128 stands for zero in the data rows.
Some points, each followed by its number:
"112 137 109 169 138 129 88 123 78 124 144 171 87 132 130 145" 0
"132 129 118 139 124 108 114 136 127 133 141 143 129 131 133 145" 1
"124 152 112 146 166 100 160 145 171 165 74 137 167 142 149 145" 2
"129 93 93 135 126 119 115 127 121 75 122 103 159 112 135 129" 3
"118 106 156 151 111 159 72 87 92 120 135 153 106 104 82 109" 4
"121 153 136 89 101 123 170 125 134 140 119 139 104 131 107 127" 5
"134 139 134 98 102 115 152 144 125 149 120 127 113 140 134 135" 6
"126 114 140 139 95 54 126 125 150 83 85 96 170 164 128 130" 7
"114 110 110 113 127 107 160 150 131 125 107 139 118 128 125 114" 8
"144 164 126 122 163 72 114 144 102 121 125 148 108 123 147 143" 9
"133 145 150 136 155 129 94 115 71 121 140 123 96 143 128 155" 10
"118 119 67 163 155 72 148 150 122 131 98 123 119 150 127 162" 11
"133 127 134 135 119 142 122 123 107 149 139 166 123 104 124 116" 12
"139 117 93 125 151 125 146 171 135 120 116 130 92 105 150 123" 13
"135 144 135 135 142 115 101 162 127 121 148 136 129 137 149 139" 14
"144 182 151 78 106 121 194 127 156 176 134 151 105 151 126 115" 15
"149 122 130 110 97 121 130 112 139 158 170 158 146 119 123 106" 16
"127 109 106 123 122 136 114 123 101 111 97 110 155 112 134 119" 17
"131 138 110 86 79 178 145 79 184 148 153 155 120 80 76 111" 18
"130 130 128 129 138 128 115 126 137 110 143 118 115 144 125 122" 19
"138 125 161 72 96 116 175 146 99 147 115 127 129 119 148 77" 20
"136 131 130 163 105 72 147 119 116 120 128 129 126 145 119 150" 21
"105 134 132 167 141 95 98 133 107 124 129 116 127 175 131 152" 22
New points follow, each followed by the numbers of its five nearest points above by angle, seen from the average point of the numbered points, nearest first.
"138 131 126 160 115 81 138 117 121 126 132 130 125 140 120 144" 21 22 7 11 1
"115 144 141 111 100 131 150 111 125 139 133 116 88 126 101 138" 5 18 15 6 4
"129 131 140 163 160 110 120 152 141 108 143 132 121 149 153 149" 14 22 1 19 9
"154 151 152 101 156 137 100 129 102 103 140 133 164 135 163 116" 14 10 19 9 17
"144 121 117 148 155 172 132 123 139 124 152 116 117 107 138 79" 19 13 12 18 4
"115 139 149 110 131 130 122 127 82 139 127 129 115 154 134 136" 10 22 0 6 20
"128 134 96 81 68 188 156 73 198 157 157 167 137 72 62 108" 18 16 5 12 15
"131 142 137 130 139 120 114 150 130 118 140 133 136 133 150 135" 14 1 19 9 22
"146 132 125 146 159 111 152 113 180 100 125 132 152 141 129 122" 2 19 7 3 11
"128 135 91 119 134 138 147 128 151 141 105 137 153 108 131 131" 2 18 17 8 13
"139 102 113 139 141 108 77 126 166 128 160 153 143 138 134 138" 1 14 19 16 3
"125 152 127 153 171 123 108 150 92 129 135 104 72 137 132 164" 10 0 22 9 14
"133 159 142 99 117 126 163 130 143 153 126 134 110 142 129 117" 15 5 6 20 18
"115 97 108 108 129 105 171 164 131 131 105 145 107 126 124 106" 8 13 20 5 6
"142 120 137 113 113 106 137 122 136 129 127 131 146 121 122 128" 16 7 20 18 3
"151 118 104 132 140 136 96 135 106 93 138 119 133 131 136 128" 3 17 19 14 10
"113 107 137 146 130 149 111 124 125 138 130 110 123 122 121 131" 4 19 17 10 12
"137 117 143 125 110 98 137 133 136 124 136 115 146 146 141 130" 7 21 20 3 6
"153 112 145 147 115 151 94 97 102 118 135 143 100 121 99 118" 4 12 10 0 19
"131 140 102 82 83 182 154 81 186 147 158 165 126 77 73 103" 18 16 5 12 15
"129 128 184 110 103 166 112 97 110 131 136 118 140 106 117 97" 4 12 18 16 20
"113 156 138 79 92 114 181 130 136 143 115 129 96 141 103 124" 5 15 6 20 18
"138 133 116 124 160 136 100 133 104 118 131 132 100 129 135 135" 10 0 19 14 9
"140 146 122 118 156 128 73 131 73 90 78 83 116 130 144 177" 10 17 22 9 3
"106 154 170 121 191 176 88 123 68 124 99 118 149 134 155 128" 10 17 14 4 22
"126 168 171 103 116 146 104 116 91 143 151 148 85 150 124 131" 10 4 0 12 15
"114 173 147 152 181 116 98 152 131 125 145 143 119 157 155 156" 14 22 9 10 1
"124 145 137 145 123 122 112 113 145 135 132 152 124 139 115 131" 4 18 1 0 19
"140 120 129 116 113 105 135 122 129 127 128 156 124 127 130 129" 16 18 20 15 12
"124 153 156 133 120 137 95 95 138 128 167 120 128 158 120 135" 19 10 4 22 14
